(in the rows, 128 means zero)
The rows of R fall into several groups, and each row is roughly a mix of its group's hidden directions.
R (114 x 12):
[[160 185  96 119 152 141 117 149 122 121 146 136]
 [ 96 120 151 132 165 120 125 104 149 174 146 103]
 [ 78 132 142 156  96 125 103 141 116 130 106  94]
 [124 161  95  83 135 120 108 152 121 139 169 123]
 [ 94 177 101 105 138 157 141 128  99 131 116 144]
 [132  81 117 138 173 126 141 111  96 117 150 152]
 [141 106 137 173 151 146 112 159 126 102 133  88]
 [115 117  85 170 112 100 134 141  94 111 132 151]
 [157 131 123  81 129 156 174 119 128 112 149 147]
 [136 109 127 205 117 133 115 135 118 120 135 141]
 [ 83 122 121  99 102 102 101 125 145 127 107 164]
 [147 149 136 123 154 144 125 138 114 119  58 122]
 [142 149 167 149 102 117 177 125 132 128 159 107]
 [143 135 138  90  93  81 118 145 124  98 132 150]
 [152 138 137 109 133 105 160 143 140 167 162 165]
 [125 138  95 129 143 158  89 178 130 145 124 149]
 [154 121 132  89 112 162 162 115 132 161 160 124]
 [144  89 103 101  90 172 146 129 128 114 129 116]
 [133 132 122  96  79 110 147 119 134  84 101 142]
 [107 138 147 153 159 102 124 164 113 104 151 164]
 [129 107 149 199 122 118 109 125 148 126 114 141]
 [157  88 160 152 156 160 114 137 102 128 110 131]
 [139 129 159 136 149 141 132  76  91 155 119 106]
 [128 139 149 159 182 142 103 136  91 146 136 140]
 [ 98 103 155 178 136 131 106 133 123 160 125 102]
 [107 173 133 117  94 100 131 115 112 123  83 133]
 [133 115 150 130 109 103 101 166 169  98 151 112]
 [118 101 115 161 150 129 145  93 102 169 112 148]
 [174 148 137 104 139 111 149  85 161 142 130 123]
 [156 163 103 175 127 124 116 146 137 108 151 158]
 [141 115  82 143 102 143 137 137 106  90  91 134]
 [110 135 136 162 126 108 177  90 158 123 142 143]
 [121 121 130 176 128 143 187 118 105 115 116 138]
 [143 127  87 146 108 100 176 106 110 113 111 139]
 [ 88 116 129 161  96  86 122 109 132  96 137 130]
 [105 116 131 165 108  71 116 139 117 102 148 131]
 [127 143 161 162 127 153  91 129 117 128 100  86]
 [137  95 114 166 131 132 140 137 134  70 121 102]
 [107 134  92 154 162 128  96 155 115 164 128 146]
 [130 189 149 124 141 117  99 160 144 131 117 148]
 [149 164 143 167 121 130 165 160 106 116 149 140]
 [169 166 117 156 129 152 134 156 123  97 118 154]
 [125 118 146 117  87 127 112  70 144 108 110 108]
 [120 163 137 145 178 138 165 106 143 152 139 121]
 [180 126 140 140 139 153 161 125 149 120 152  93]
 [137 120 116 103 115  79 118 164 171 136 143 136]
 [170 118 149  98 118 175 159 114 133 110 136 135]
 [ 86 117 118 144  99 112 141  75 129 111 116 146]
 [121 115 104 162 124  82 121 154 156 117 151  97]
 [141 168  98 151 160 136 110 155 119 142 167 134]
 [141 106 164 164 129 157 164 113 131  96 147 140]
 [ 99  98 157 149  97 102 106 138 141 125  87 126]
 [109 169 122 105 138 125 144 136  99 163 139 172]
 [141 183 138 147  98 130 122 123 125 134  85 103]
 [110  94 117 115  81 107 148  92 123 114 155 124]
 [121  71 151 153 128 150 134 118 154 104 114 153]
 [126 104 142 176 153 147  93 134 112 141 121  92]
 [133 153 110  97 144 143 135 102 121 146 181 100]
 [187 115 130 107 142 137 170 148 130 119 134 150]
 [130 168 148 117  82 137 115 129 137 117  86 104]
 [129 129 152 135 137 149  71 168 129 153 127 106]
 [106 130 159 160 137  74 149 119 122  98 142 131]
 [138 152 144 132 133 117 171 120  77 113 132 163]
 [147 141 114 152 114  86 163  97 157 143 131 104]
 [ 98 164 142  87  99 112 117 111 133 154 100 125]
 [120 103 129 157 172  98 115  81 118 132 119 115]
 [107 162 143 129 160 109 119 113 105 182 133 141]
 [120 123 133 134 107 126 120 111 193 130 147  89]
 [125 159 123 100 170 149 171 141 107 136 102 125]
 [ 91 123 163 138 119 159 101 118 102  95 108 147]
 [115 122 138 153 161 150 122 164  99 151 169 144]
 [ 96 109 162 121  80 137 154 127 121 116 101 104]
 [ 95 157 130  89  98 135 158 130 109 123 128  91]
 [125 173 112 157 112 129 137 132  81 148  95 133]
 [120 143 146 112 138 132 132 188 138 117 152 170]
 [108 136 127  78 135 104 146 109 127 125  77 115]
 [ 91 151 121  97 107 111 142 128 123 116 129 184]
 [143  97 105  82 148 142 120 135  80 134 110 123]
 [159 130  92 108 155 167 138 125 133 143 100  95]
 [ 98 152 121 123 154 112 135  84 127 156 138  87]
 [141 165 164 157 106 137 119 162 143  98 121 107]
 [141 100  93 152 146 137 184 126 154 116 131 135]
 [160 123 146 160 135  93 113 137 117 158 159  93]
 [122 169  89 132 133 118 151  89 109 125 157 105]
 [116 148  97 125 177  98 116 112 109 145  94 117]
 [148 152 162  87 145 156 106 102 112 132 101 135]
 [120 165 115 110  99  87 149 138 149 109 164 130]
 [141 168 133 139 122 116 117 151 107 102 158  80]
 [134 128 134 118 159 172  93 163 103 114 125 158]
 [131 131 159 166 144 126 164 126  80 121 155 134]
 [106 126 120  74 149 145 157 148 103 152 147 119]
 [102 153 104 134 146 127 141 106 108 153 174  95]
 [144 123 142 126 152 172 189 132 121 129 136 146]
 [156 111 142 144 160 132 120  75 135 145 122  92]
 [114 138  92 143 137 137 116 117  82 105  94  96]
 [102 119 170 123 126 158 101 105 106 143 106 164]
 [117  95 121  99 135  90 162  90 136 128 152 144]
 [110 169 155 105 139 132 122 117  91 171 123 145]
 [111 125 139 158 133 118 142  64 131 138 121  93]
 [ 84 103  93 140 109  88 127 117 147 149 126 110]
 [129 119 106 100 146 124 147 144 143 162 176 162]
 [149 119 106 145 160 171 134 130  98 111 100  96]
 [103 113 102 147 139 125 126 112  75 121  89 149]
 [152 140 146 128 149 147 129  83 162 144 169 114]
 [128  71 128 141 121 120 142 124 147  78 144 112]
 [146 179 115  89 138 133 140 155 129 107  99 142]
 [156 146 146 137 125 134 113 137 152 130 159  66]
 [ 99 144 102 100 102  98 152  97 138 137 126 163]
 [ 99 132 116 177 130 130 132 143 146  93 152  91]
 [130 150 149 133 128 161 115 116  70 127  91 127]
 [131 110  98 122 115 115 133 130 195 116 130  99]
 [145 107 127 123  84 118 149  77 138  93 127 133]
 [114 129 103 129 131 109 170 136  98 105  82 152]
 [156 170  92 117 137 129 129 149 133 116 169 157]]
Here is one row of each group, with its name. Which group are the others in?
[132  86 155 170 106 115 112 105 161 124 131 143] => T
[ 99 130 150 109 114 139 103 173 165 141 159 121] => C
[134 134 118 127 154 177 184 127 140 131 136 151] => Y

[108 106 117 143 124 127 158 153  83  97 146 159] => C
[ 85 142 135 132 109 128  97 122  94 131  80 116] => C
[165 141  93 113 114 152 102 145  89 110 150 120] => T
[130 123 159 150 162 183 124 130  96 145 121 136] => Y
[138 111 127 163  97 158 142 113 117 143 125  75] => C
[169 158 154  97 130 118 120 171 115 132 155 127] => Y
[138  96 111 111 158 133 131 147 130 169 102 170] => Y
[127 119 128 123  58 123 141 127 135  94 155 137] => T
[151 128 138  95 134 136 112 190 154 107 132 135] => Y
[140 174 110 128 140 150 124 149 100 172 121 154] => C
[132  91 157 128 107 109 122  98 174 156 133 143] => Y
